(in the rows, 128 means zero)
Turns in one plane each, and the order they were made in; the first pair answered
bam (before -> after):
94 89 136 143 130 150 122 170 158 98 142 99 115 138 131 86 138 126  ->  119 65 107 96 123 111 105 148 120 138 100 117 138 100 139 166 127 132
150 105 151 119 117 119 115 154 118 131 144 137 123 118 165 132 103 148  ->  152 112 159 126 116 125 121 154 126 124 152 137 122 125 162 122 101 148
115 126 120 122 126 132 115 128 132 136 147 114 116 136 136 109 142 118  ->  132 125 113 104 123 121 113 118 121 147 136 126 129 125 136 141 135 121
112 118 140 142 128 142 115 140 141 122 145 112 114 130 136 94 136 123  ->  124 101 122 113 124 118 103 131 117 148 117 121 126 108 141 143 131 124
Bosol (before -> after):
174 150 143 155 146 104 163 141 138 134 159 135 115 104 136 121 127 116  ->  174 165 131 156 149 105 159 130 134 141 151 133 110 110 136 113 141 122
118 97 152 162 148 145 128 149 154 125 129 92 118 116 118 72 138 121  ->  137 129 103 139 156 130 112 105 118 168 82 106 120 116 125 99 170 137
120 136 116 128 125 123 120 126 107 130 99 114 126 105 134 122 136 136  ->  121 116 132 125 119 121 125 139 113 120 110 116 133 94 131 134 116 130
93 129 110 119 145 139 117 127 130 134 108 136 125 134 121 120 142 127  ->  103 113 117 107 138 128 118 133 127 135 107 144 135 120 119 147 124 123
gol (before -> after):
141 133 122 141 156 80 105 130 100 139 111 107 116 112 149 118 112 130  ->  144 123 131 137 151 77 108 137 101 134 116 110 121 106 147 127 101 127
156 146 101 103 94 131 110 109 146 154 107 117 133 103 130 154 117 101  ->  159 149 102 103 94 131 111 108 147 154 107 119 134 103 129 155 115 101
134 114 163 130 142 146 128 157 120 129 158 129 115 136 109 142 108 106  ->  143 131 162 133 142 151 135 149 122 128 160 134 114 146 104 134 112 109
Rok (before -> after):
170 145 145 118 116 114 144 127 128 130 134 152 145 114 108 176 99 129  ->  162 129 147 116 116 111 141 136 129 129 137 148 147 107 112 179 97 125
141 82 141 106 102 131 118 147 125 135 169 161 160 122 139 160 81 113  ->  154 118 150 121 101 148 137 139 142 119 185 170 161 147 127 133 83 117
120 132 127 169 126 118 129 143 123 98 114 119 133 135 125 95 116 112  ->  134 154 112 163 127 117 129 124 112 110 102 128 135 141 124 101 126 118
ror (before -> after):
95 116 123 136 135 135 111 146 140 118 147 95 109 142 133 94 133 126  ->  96 125 112 136 138 136 108 137 136 124 138 96 107 148 134 91 143 129
144 185 144 128 126 136 130 100 147 153 126 127 125 134 112 144 133 113  ->  146 169 163 129 120 138 139 114 157 140 141 128 131 130 109 149 116 105
78 85 125 125 142 135 116 159 135 178 102 110 121 125 130 115 134 117  ->  89 120 105 125 145 139 116 135 125 191 89 117 118 139 129 107 155 128
144 102 175 126 112 136 149 150 153 103 162 143 139 116 121 158 81 113  ->  109 66 160 121 121 124 119 162 139 118 144 122 127 99 138 161 94 111
Then:
Between the rows of a pair lie two turns.
91 100 115 131 136 125 104 141 122 142 117 101 116 118 136 106 139 128  ->  109 82 128 114 126 114 112 146 120 140 119 114 134 100 132 143 113 123
Bosol, gol
100 75 135 120 133 124 118 149 132 133 127 111 116 100 135 155 108 123  ->  99 132 134 155 142 153 132 136 151 117 143 106 98 145 126 88 135 130
gol, Bosol
108 104 114 121 135 116 110 137 112 140 111 110 125 111 133 137 132 125  ->  134 105 141 116 123 119 133 141 124 121 134 128 143 109 120 152 101 119
gol, gol
143 133 95 129 142 109 124 114 117 146 114 132 133 112 131 122 136 128  ->  145 150 98 137 142 116 130 110 124 140 121 135 131 124 127 107 140 130
bam, gol
125 89 106 90 126 110 90 97 107 144 109 96 111 80 117 164 142 111  ->  145 80 151 95 111 118 120 117 133 111 146 109 129 77 103 172 101 100
Bosol, bam
157 188 144 127 117 129 173 105 154 120 144 159 145 133 114 139 109 137  ->  127 128 171 130 112 123 167 148 166 103 164 139 144 109 121 145 84 121
Rok, Bosol
124 133 103 119 143 120 108 104 122 152 107 114 120 132 134 129 148 117  ->  162 151 134 119 128 127 142 103 139 128 135 139 142 139 116 141 115 114
bam, ror
131 124 150 105 120 120 130 149 128 126 143 130 157 132 114 142 112 126  ->  110 136 148 125 128 134 126 152 136 122 149 115 141 148 116 103 133 128
Bosol, ror
97 123 109 141 143 128 92 125 108 143 117 123 127 119 157 144 136 130  ->  104 130 106 137 141 126 93 117 105 144 113 130 130 121 155 150 137 131
ror, gol
103 116 157 144 106 154 117 147 122 98 150 101 118 110 145 86 117 112  ->  94 128 126 140 117 149 100 129 104 122 124 94 107 114 153 82 148 122
ror, ror
104 135 116 136 143 137 118 130 126 130 119 119 114 142 152 101 153 131  ->  106 107 114 116 139 120 112 135 114 140 109 123 122 121 157 139 140 128
gol, Bosol
121 88 114 99 119 82 108 130 106 151 106 135 130 89 132 202 123 120  ->  170 132 144 105 105 97 152 116 127 125 137 168 152 112 107 200 98 122
gol, gol
126 164 126 136 154 145 129 102 132 147 109 125 112 128 140 147 148 136  ->  122 150 124 130 155 138 121 106 128 151 102 122 113 118 144 157 145 134
Rok, ror
110 90 130 131 110 121 140 169 144 144 137 120 108 122 139 137 113 124  ->  147 164 107 134 112 132 156 123 137 154 123 145 111 155 127 124 136 141
Rok, Rok
157 147 108 139 103 130 142 123 128 134 139 133 130 131 124 101 150 149  ->  147 144 106 143 105 131 138 127 127 134 138 128 125 133 127 93 156 148
bam, ror
123 94 138 110 129 118 121 116 119 134 125 124 132 116 128 174 103 118  ->  125 118 115 109 137 119 114 95 106 150 106 126 126 126 132 167 125 127
ror, ror
135 158 111 158 129 124 123 114 120 128 130 121 144 120 137 129 112 142  ->  135 144 127 158 124 125 129 126 127 117 142 120 148 116 134 132 96 137
ror, ror
89 123 158 146 139 148 112 144 131 120 163 111 124 167 143 93 144 122  ->  107 159 131 141 144 147 109 113 115 140 142 122 124 179 143 95 165 135
ror, Rok
116 147 156 144 150 134 144 122 134 127 101 132 164 138 121 81 152 161  ->  122 119 142 115 147 110 129 118 112 147 77 138 175 110 128 131 144 161
gol, Bosol
143 158 85 99 172 100 95 107 126 149 95 121 145 123 107 89 180 141  ->  147 167 88 103 173 104 99 105 130 145 100 123 146 128 105 84 179 143
ror, gol
170 130 152 117 114 128 154 134 145 110 153 146 145 130 111 147 94 113  ->  162 149 152 135 121 142 159 132 154 104 160 141 134 149 109 114 109 117
Rok, Bosol
151 129 124 141 119 84 147 141 121 99 185 155 134 125 110 133 100 85  ->  163 160 88 129 124 76 138 108 99 127 154 163 132 131 112 142 126 99
gol, Rok
113 117 123 145 133 126 130 132 137 132 131 127 117 109 127 123 120 122  ->  121 115 124 138 129 122 133 130 135 133 129 133 123 104 126 136 111 122
gol, bam
119 92 128 148 147 124 121 140 143 95 140 158 113 141 119 123 125 166  ->  132 109 128 150 145 128 129 129 143 94 142 167 117 151 113 121 126 169
Rok, ror
71 87 115 144 145 121 96 160 128 136 125 85 96 114 148 107 153 124  ->  72 108 104 149 149 125 95 147 125 141 120 87 91 125 147 96 166 130
gol, Bosol
108 98 129 144 111 130 118 138 135 111 134 116 129 112 135 121 141 148  ->  122 134 109 143 114 133 118 112 126 122 120 123 127 127 132 116 161 157
Bosol, ror
155 131 137 122 121 126 144 126 130 123 134 140 136 121 130 138 114 128  ->  157 143 130 122 123 126 143 118 127 128 128 142 134 127 131 133 120 131
Rok, gol
153 157 152 118 120 139 135 123 124 146 133 125 161 146 121 134 110 121  ->  148 166 148 126 125 145 132 120 125 146 133 121 155 153 122 121 121 123
Bosol, Bosol
113 174 102 135 111 135 138 139 138 134 135 158 142 142 116 164 104 134  ->  107 181 104 144 115 142 139 142 144 130 140 152 137 149 116 146 110 134
Bosol, gol
100 73 153 140 141 123 100 155 151 130 140 111 127 105 149 135 110 112  ->  124 82 136 117 137 107 98 131 131 151 116 128 142 95 150 175 110 119
bam, ror
148 128 153 144 131 138 157 149 132 99 131 114 126 129 120 114 120 145  ->  152 153 120 137 140 133 145 122 111 126 99 116 121 136 125 119 148 157
Rok, gol
156 141 140 129 115 137 160 112 133 115 142 150 138 141 120 130 105 119  ->  157 125 132 114 115 124 152 111 121 128 129 151 144 125 124 157 101 119
Rok, ror
92 106 137 135 127 130 104 155 136 114 129 99 118 123 122 89 142 127  ->  106 147 116 135 131 134 103 127 127 126 114 108 115 140 120 80 163 139
ror, ror
98 98 145 143 130 127 141 151 146 124 136 116 115 125 133 118 118 121  ->  116 152 115 145 138 133 142 113 132 143 115 128 111 149 130 103 149 137
Bosol, ror
97 91 153 140 111 123 141 168 135 125 135 113 127 111 127 120 123 127  ->  93 87 144 137 112 120 136 168 130 132 129 110 124 107 131 122 128 129
gol, ror
88 99 134 149 122 135 116 146 121 124 125 122 126 122 136 94 144 120  ->  112 87 156 135 108 126 132 151 125 115 137 137 146 109 128 126 112 115
bam, Rok
118 96 131 123 122 110 120 134 122 135 122 127 142 97 129 157 117 131  ->  147 133 146 129 114 123 145 122 135 120 139 147 152 116 112 150 106 136
gol, gol
140 154 127 145 134 142 136 118 141 121 135 120 123 145 124 102 143 124  ->  152 145 109 120 132 122 126 104 119 144 109 130 133 127 129 143 142 128
Bosol, gol
139 159 109 132 132 134 140 109 113 130 116 123 124 142 125 124 142 131  ->  108 108 111 128 134 123 121 134 109 135 112 103 117 118 138 134 137 123
gol, Rok
129 110 124 137 127 133 147 144 133 118 140 106 149 121 117 122 124 128  ->  135 107 115 126 125 124 143 139 123 128 127 110 154 113 120 142 124 130
ror, bam
147 119 167 121 138 156 127 148 151 133 114 124 137 126 114 108 104 72  ->  149 152 151 129 145 163 125 131 148 140 103 124 127 144 115 88 126 80
Bosol, ror
124 154 129 133 133 121 124 129 143 122 127 129 130 129 135 104 141 121  ->  120 138 118 122 134 110 112 128 130 135 113 125 131 115 143 124 142 121
Rok, gol
118 107 119 141 149 134 110 162 129 117 121 137 112 117 130 109 137 106  ->  154 117 122 119 137 122 122 146 122 120 115 163 136 108 121 150 117 109
bam, gol
86 136 107 116 148 148 92 139 140 151 134 106 110 133 135 94 153 134  ->  113 125 97 85 140 124 90 124 119 170 114 126 131 109 134 152 135 136
Rok, Bosol
158 151 122 108 128 143 126 110 136 139 125 131 121 132 133 136 131 134  ->  140 139 111 109 135 142 111 115 130 147 116 120 109 129 140 128 143 133
bam, Rok
